In the data rows, zero lies at 4.5, halfway between 4 and 5.
Here are some numbered points:
[7 2 3 2 6 5 5 3 3 3 4 6 6 5 4 3 6 3 3 7 6 3 6 7] 0
[2 4 2 3 3 5 0 7 7 5 3 1 7 4 6 6 3 2 6 4 3 7 2 6] 1
[2 2 3 2 7 6 6 7 3 3 7 6 6 8 4 6 3 7 3 5 2 3 5 4] 2
[3 5 5 5 7 6 6 3 4 3 7 5 3 8 7 1 4 5 3 3 2 3 6 1] 3
[5 2 3 5 7 2 6 4 6 6 4 7 6 5 4 6 3 5 6 6 7 3 3 2] 4
[7 5 6 4 3 5 6 3 4 7 5 6 4 4 4 4 7 7 6 8 6 7 6 4] 5
[2 4 3 2 7 5 6 6 3 3 7 5 6 8 6 6 4 7 3 3 3 3 6 3] 6
[2 2 2 5 3 1 7 3 6 6 4 6 6 4 4 6 2 6 6 6 2 6 3 3] 7
[3 4 3 2 7 4 6 3 3 4 7 6 6 7 4 6 4 7 4 8 3 3 6 3] 8
[5 5 5 7 3 4 3 7 3 3 4 6 3 4 4 5 7 3 6 7 6 3 6 5] 9
[6 7 5 5 7 4 4 3 6 3 3 2 2 5 2 5 3 3 2 3 6 3 2 6] 10
[3 2 2 2 3 5 3 6 3 5 7 5 6 4 4 6 4 3 6 5 2 6 6 6] 11
[5 2 2 5 7 1 4 3 5 6 4 6 6 6 4 6 3 3 6 6 6 3 3 6] 12
[6 7 7 8 3 6 3 7 3 2 5 5 4 4 2 2 7 3 6 3 6 3 7 6] 13
[6 6 6 4 4 4 5 4 7 6 2 3 2 4 3 6 3 6 2 4 6 6 2 3] 14
[3 2 3 2 4 4 6 4 3 6 7 5 6 4 6 6 4 6 6 3 3 6 6 3] 15
[2 4 3 5 6 6 4 3 7 2 3 1 6 8 7 5 2 3 6 3 2 3 2 6] 16
[3 2 2 5 3 1 6 3 6 6 4 6 6 4 4 2 7 7 6 6 3 7 4 3] 17
[6 7 7 4 3 4 6 3 7 6 3 1 2 3 2 6 3 6 2 3 7 7 2 2] 18
[6 6 6 7 3 7 3 7 3 3 4 5 4 3 3 4 7 3 6 3 6 3 5 6] 19
[5 6 6 5 7 1 4 4 6 6 3 6 2 3 2 6 3 3 2 6 6 3 3 7] 20
[6 7 5 6 6 5 4 4 3 3 4 6 3 5 3 2 7 3 3 7 6 3 6 6] 21
[6 5 6 7 6 4 5 3 3 6 4 6 4 5 3 5 7 3 3 5 6 3 6 6] 22
Which three points above are nearest to each new point? Their numbers follow each, nearest first.
[3 5 5 6 4 6 3 6 3 5 7 5 3 3 6 2 4 3 6 4 3 7 6 6] 11 19 9
[3 7 5 4 4 4 6 3 3 7 7 5 3 3 3 2 4 5 6 4 3 6 6 2] 15 5 3
[3 2 3 2 4 6 4 7 3 5 7 5 6 4 6 6 4 3 6 3 3 7 6 6] 11 15 6
[5 2 2 2 4 7 3 6 3 2 4 5 6 5 6 2 7 2 6 3 6 2 5 5] 0 19 11
[2 5 7 5 7 7 4 3 7 3 2 2 2 8 6 6 3 2 2 3 3 3 2 6] 16 10 14
[5 2 2 5 3 6 3 7 7 2 4 3 6 3 6 6 2 3 5 4 6 2 3 6] 1 16 11
[7 5 5 4 7 4 6 6 2 4 4 5 4 6 3 4 7 7 3 3 6 3 5 4] 22 21 0
[6 5 6 7 3 7 2 8 3 2 4 5 4 4 6 4 7 3 6 3 6 3 5 6] 19 13 9
[5 4 3 2 4 7 3 7 3 2 4 5 6 3 6 2 7 3 6 3 6 3 6 6] 19 0 9
[3 2 2 5 3 6 3 7 6 5 3 3 6 4 6 6 3 3 6 3 3 6 3 7] 1 11 16
[6 4 3 3 3 7 3 7 3 2 4 5 6 3 6 2 7 2 6 4 6 2 6 6] 19 9 0
[6 5 7 5 4 2 3 6 5 2 3 6 2 3 4 6 3 3 2 6 6 3 3 6] 20 9 10
[7 5 6 5 6 4 5 3 7 2 2 2 2 3 6 6 3 3 2 3 6 3 2 6] 10 14 20
[3 7 5 4 3 5 6 3 4 6 7 6 4 3 2 2 4 5 6 8 3 7 6 2] 5 17 15
[5 6 7 4 3 5 6 4 3 6 4 6 4 3 3 4 7 6 6 8 6 6 6 3] 5 9 22
